vur: [107 127 141 133 121  69]
Teg: [119 153 125  97 136 143]
Ligev: [188  91 171 130 127  68]
tefu: [161 135 127 128 164 165]
kikub: [197 115 126 126 109 116]
gif: [ 85 152 139 118  87 179]
loti: [107 127 162 133 121  69]
gone gif: [179  85 118 152  87]
[139]
has: [179  87 118 139]
no

baf: [125 123 157 140 140 109 141 105  75 121 109 114  94 120 112 141 157 126
 165 166 137 151 126 142 136 122 148 142 102  92  85 134 129 134 109 133
 140]
Ponip: [129 126 131 131 128 124 131 120 111 121 118 125 119 127 128 131 135 123
 141 134 136 133 128 126 141 126 140 133 114 116 110 124 135 131 123 129
 140]
duram: [127 124 136 134 132 120 128 120 119 125 122 122 121 131 115 133 146 137
 147 144 132 137 125 134 132 127 137 132 123 114 116 139 125 131 118 131
 135]
laniz: [129 131 101 109 111 153 100 171 197 142 148 143 174 137 147 113  93 128
  76  84 105 105 139 117 119 151 109 109 169 177 182 123 116 132 139 109
 103]
pulo: [130 127 128 131 129 127 135 117 108 130 118 123 112 126 124 126 133 117
 137 136 142 129 122 127 134 126 135 131 117 116 115 127 129 121 133 137
 145]
has: [169 177 182 123]
yes
has: [123 117]
no

Vadeg: [109 118 146 146]
kirov: [109 118 119 120]
Vori: [ 92 119 125 191]
divur: [109 118 122  97]
peluz: [109 118 122 119]
both Vori kirov: 
[119]
gone peluz: [109 119 122]
[118]
has: [118 122]
yes

pazek: [131  72  59 181 167 164 141 164 181 180  91 144 119  96 112  81]
zife: [131  72  59 181 167 109 141 164 121 131 116 124 157 193 177 140]
fabin: [167 128  93 156 173  83  77 171  79 103 158 201 148  99 107 163]
nin: [105 181  96  99 189 109 168  85  97 173 131 104 113 134 201 111]
fovaf: [ 65 108  97 160  86 103 173 170 101 161 180 145 117 186  96 153]
fulag: [167 128  93 156 173  83  77 171  79 103 158 201 148  99 107 167]
find: [167 128  93 156 173  83  77 171  79 103 158 201 148  99 107 163]
fabin
has: [167 128  93 156]
yes
gone pazek: [119 144 181  91 141  81 181  96 164 112 131  59 164 167  72]
[180]
both zife fabin: 
[167]
has: [103 158]
yes
find: [105 181  96  99 189 109 168  85  97 173 131 104 113 134 201 111]
nin
has: [ 81 112]
no

rop: [134 137 122 131 117 108 130 138 127 117 114 115 153 117 123 143 113]
lezom: [125 152 118 162  98 127 133 142  98 102  92  95 143 105 106 115 148]
mumu: [110 156 125 142 113 144 118 127  95 108  90  94 139 107 132 118 164]
pofim: [115 167 121 139 123 120 123 130 110 107  94  94 168  97 143 113 137]
sizer: [117 144 112 122 138 123 155 135 126 120 143 123 138 107 121 128 135]
guzad: [113 138  92 141 108 125 144 138 102 118 103  82 147  68 115 123 161]
Ziza: [104 138 111 141 138 121 146 140 111 118 125  95 130  99 122 105 145]
buzu: [102  96 119 156 126 144 137 133  92 103 105  92 134 102 126 113 171]
Dodu: [105 159 127 155 128 148 129 112 102 106  97  97 156  87 141 133 166]
rup: [132 153 113 136 109 122 157 147 118 106 131 124 139 117  96 131 133]
noka: [116 166 112 154  98 140 125 124  95 111  81  87 160  79 126 134 166]
find: [117 144 112 122 138 123 155 135 126 120 143 123 138 107 121 128 135]
sizer
gone Ziza: [146  99 140 141 138 104 122  95 138 130 145 111 118 121 125 111]
[105]
gone buzu: [156 134 102  92 102 126 113 103 137 133  92 119  96 126 105 144]
[171]
find: [125 152 118 162  98 127 133 142  98 102  92  95 143 105 106 115 148]
lezom
gone noka: [ 87 134 124 125 154  81 160 166  95 140  79 111 126 166 116  98]
[112]
both Dodu rop: 
[127]
has: [125 144 137 102]
no

zulan: [176 113 136 131 139  97 108 105 186  99  77  68  97 156 187 119 144  83
  90  84  69 122 135 131 149  81  83 113 125 119 137 132 146 146 100 130]
sero: [173 125 141 129 147 122  98  99 192 111  83  77 114 142 198 121 167  88
 102  91  64 112 153 121 136  63 103 114 108 139 118 129 147 155 104 123]
Tur: [112 118 170 101 178 116  97 129 111 145 170 112 142 111 111 204 197 163
 140 144 130 166 119 141 159  93  84 140  97 183 150 120 126 134  93  80]
ged: [112 115 170  97 177 114 102 128 114 141 171 112 146 109 105 205 196 163
 143 144 131 163 115 138 160  94  86 140  94 182 153 122 127 128  93  79]
mepo: [171 141 103 167 106 110 140 121 129 126 124  92 104 192 124  94  70 121
 164 114 141 105  63 153  94 112 169 111 154  89 107  55 136 166 116 133]
gekol: [177 141  97 145 113  92 115 107 125 117 117  99  90 194 115 113  79  98
 135  88 135 120  61 149  98 107 177 105 143  92 107  65 125 167 129 111]
sul: [163 137 105 186 103 119 153 124 131 137 129  90 118 185 127  95  60 124
 136 124 137  99  67 143  90 113 164 116 157  94 111  58 136 162 114 140]
biz: [173 103 119 162 155  86 112  98 156  65 121  85  95 146 157  92  98  97
  56  75 112 111  89 165 141  77 113 128 167 120 125 125 153 141 119 144]
subu: [ 94 136 142 111 121 149 157 135 162  92 201 176 107  96 102 166 166 145
 122 159 170 169 176  87 129 186 111 146  94 101 125 132 146  87 154 106]
has: [119 144]
yes
find: [171 141 103 167 106 110 140 121 129 126 124  92 104 192 124  94  70 121
 164 114 141 105  63 153  94 112 169 111 154  89 107  55 136 166 116 133]
mepo
find: [173 125 141 129 147 122  98  99 192 111  83  77 114 142 198 121 167  88
 102  91  64 112 153 121 136  63 103 114 108 139 118 129 147 155 104 123]
sero
has: [ 91  64 113 153 121]
no
gone sul: [131 129 124 137 185 127 137 114  95 119 124 140 136  90 118 136 162 111
  60 124 113 116 105 103 164 137 153 143  94  99  90 163 186  58  67]
[157]
gone biz: [141 153  86 120  98 113 144 103 121 111  77 128 119 146  65  56 157  89
 156  85 125 112 119 167  98  92  75  97 165 162 173 125 141  95 112]
[155]
find: [112 115 170  97 177 114 102 128 114 141 171 112 146 109 105 205 196 163
 143 144 131 163 115 138 160  94  86 140  94 182 153 122 127 128  93  79]
ged

vana: [154 112  98 122  75  76 117 110 152]
Gupeb: [ 88 168 110  97 111 108  98 166 109]
banet: [154 112  98 109  75  76 113 110 152]
find: [154 112  98 122  75  76 117 110 152]
vana
gone banet: [ 98  76 154 109 113 110 152  75]
[112]
gone Gupeb: [109 111  97  88  98 108 166 168]
[110]
has: [110  97 111 108  98]
yes
find: [154 112  98 109  75  76 113 110 152]
banet
gone vana: [154 112 117  98 110 122  76  75]
[152]

zud: [111 169  75 187  83 125 133]
ruzo: [102 190 106 138  75 135 154]
rabo: [152  77 100 185 157 112  94]
narob: [111 169  75 187 100 125 132]
Fega: [149  74 122 152 174 118  93]
pezub: [107 181 100 149  78 132 149]
Kof: [119 150  90 172 104 124 126]
has: [169  75 187 100 125]
yes
gone rabo: [152  94 185 157 100  77]
[112]
has: [125 133]
yes
both rabo narob: 
[100]
has: [125  83 187  75]
no

Kepe: [110 139 127 168 146 100 118 120 125 123 129 132 129  89 107 146 132 131
 106 109 129 162 138 107 125 106 111 138 100  96 108 111 114 124 130 132
 134 140 106 140 120  84  86 111 106 123 131 127 148]
mapap: [126 125 149 128 134  98 152 124 128 107 174 117 134 135  82 105 130 106
 136 143 144 165 176  98 104 126 123 171 151 118 128 119 111 154 162 113
 134 145 115 148 126 113 148 113 114 113 109 119 159]
Koz: [120 153 160 132 136 129 113 137 107 118 130 104 123 106 117 164 156 137
 124 139 138 130  77 125 123 117 108  95 145 107 151  95 105 122 138 135
 137  93  97 113  97 143 136 140 105 135 134 127 127]
likun: [ 82 149 133 189 146 119 115 114 110 134 101 133 148 101 116 143 143 156
 119 108 152 139 113 136 119 130 154 141 119 120 114 108 116 109 125  98
 172 148 143 160 111 126 102 122 107 146 115 114 169]
tuk: [106 110 163 154 125 120 133 111 120 116 143 116 147 128  94 110 117 142
 133 139 129 128 129 118 118 120 134 130 136 123 167 105 108 138 141 119
 117 117  97 139 112 119 135 102 129 153  96 134 117]
visol: [140 126 114 190 139 128 140 161 165 112 134 120 119 126 131  83 108 161
 114 112 113 137 191 124 129 115 143 128 137  99 124 145 127 110 107 113
 103 122 132 144 151  92  98 151 128 125 113 163 125]
moza: [129 175 124 148 133 146 126 148 122 133 125 124 106 125 123 156 152 147
 145 126 164 150 107 121 128 148 145 121 152 106  88 104 147  98 123 103
 151 125 149 133 105 146 139 144  98 116 129 100 176]
niv: [142 148 132 136 155 110 104 150 149 133 112 109 123 114 145 117 140 100
 130 108 100 138 132 118 127 116 106 136 126 151 139 129 135 144 126 134
 149 114 108 131 153 126 104 145 131 133 130 192 109]
find: [140 126 114 190 139 128 140 161 165 112 134 120 119 126 131  83 108 161
 114 112 113 137 191 124 129 115 143 128 137  99 124 145 127 110 107 113
 103 122 132 144 151  92  98 151 128 125 113 163 125]
visol
has: [125 120 133 111]
yes
find: [126 125 149 128 134  98 152 124 128 107 174 117 134 135  82 105 130 106
 136 143 144 165 176  98 104 126 123 171 151 118 128 119 111 154 162 113
 134 145 115 148 126 113 148 113 114 113 109 119 159]
mapap
find: [142 148 132 136 155 110 104 150 149 133 112 109 123 114 145 117 140 100
 130 108 100 138 132 118 127 116 106 136 126 151 139 129 135 144 126 134
 149 114 108 131 153 126 104 145 131 133 130 192 109]
niv
gone niv: [112 138 130 109 126 145 127 118 108 133 136 100 134 132 131 132 148 136
 110 114 100 150 104 131 153 126 149 117 135 140 155 114 142 133 106 149
 129 108 123 104 192 144 116 130 145 126 139 109]
[151]
gone tuk: [128 139 111  97 117 117 136 135 120 112 108 119 128 119  94 116 110 143
 118 118  96 139 117 110 102 129 117 105 141 154 138 167 134 133 133 116
 123 129 142 134 163 129 147 130 120 153 120 125]
[106]
gone Kepe: [129 100 106 139  84 100 106 131 120 111 107 146 111  86 138 132 109 130
 123 127 127 107 132 125 129 146 114 111 129 138 140  96 131 140 124 123
 148 120 162  89 108 132 168 125 106 106 134 110]
[118]

bidur: [ 97 104 103 144 155 123 114 125 132 125 154 126 148 174 142 126]
Zom: [101 113  97 123 137 151 112 127 151 122 133 118 101 161 114  97]
lilif: [128 119 122 130 128 126 119 121 125 148 117 127 130 118 124 134]
Piz: [128 128 128 128 128 128 128 128 128 122 128 128 128 128 128 128]
zule: [129 127 128 128 127 127 126 127 127 134 125 128 130 124 127 130]
ner: [131 142 139 124 125 131 141 137 132 117 140 130 129 136 132 121]
vakod: [128 120 121 130 128 126 119 121 124 122 117 127 130 119 124 134]
garo: [ 97 104 102 144 155 123 114 125 132 131 154 126 101 174 143 126]
Foz: [143 135 130 142  65 146 101 108  92 136 146 116 143 179  97 154]
Bav: [143 135 130 142  66 146 101 108  93 134 147 116 143 179  98 153]
bug: [139 133 130 138  84 140 109 114 103 129 141 119 139 164 107 146]
sanos: [129 119 122 130 128 125 119 121 124 149 117 127 130 118 124 134]
gone lilif: [128 117 128 130 119 121 134 126 148 119 125 127 122 124 130]
[118]
has: [149 117]
yes
has: [119 122 130 128]
yes
has: [119 121 125]
yes
both bidur sanos: 
[125]

tepes: [129 102 159 122 141 137 121 134 160]
mul: [159 128 109 128 115 165 169 113 122]
somu: [ 98  87 140 129 156  92 156 127  99]
vez: [147  70 141 118 128 131 133 117 143]
duga: [117 138  94 115 104 150  78 142 116]
gak: [166 132 134 108 142  95 129 151 140]
vig: [138 114  93 113 124 159 162 149 112]
has: [123 159]
no
gone tepes: [134 129 141 122 160 102 137 121]
[159]

pokal: [ 89 118 146 125 133 125 132 161 131]
sopov: [ 87 123 153 124 130 129 132 155 141]
Zutu: [ 89 127 181  88 155 159 128 159 128]
gonov: [ 89 140 159 125 126 131 135 147 149]
Nutap: [123  85 162  86 186 177 114 165  78]
gone sopov: [129 130 141 132 155 123 153  87]
[124]
has: [125 146]
no
has: [147 135 131]
no
has: [159 128]
yes
gone sopov: [155 123 129 153  87 141 124 132]
[130]
gone Zutu: [159  88 127 155 159 128 181 128]
[89]

Puzi: [157  90 136 126 118]
lun: [138 163  66 110  66]
Sosuk: [118 151 103 102 119]
Logu: [179  71 130 136 204]
dovoz: [ 96 173 135 107 106]
gone Sosuk: [118 103 102 151]
[119]
gone Sosuk: [118 119 103 151]
[102]
has: [ 66 163]
no
has: [163  66 110  66]
yes
both Sosuk Puzi: 
[118]

bif: [133  87 153 120]
nubuv: [172 171  96 126]
seson: [172 171 122 126]
dasas: [100 109 101  85]
has: [ 87 153]
yes
has: [ 85 101 109 100]
no
gone dasas: [ 85 109 101]
[100]

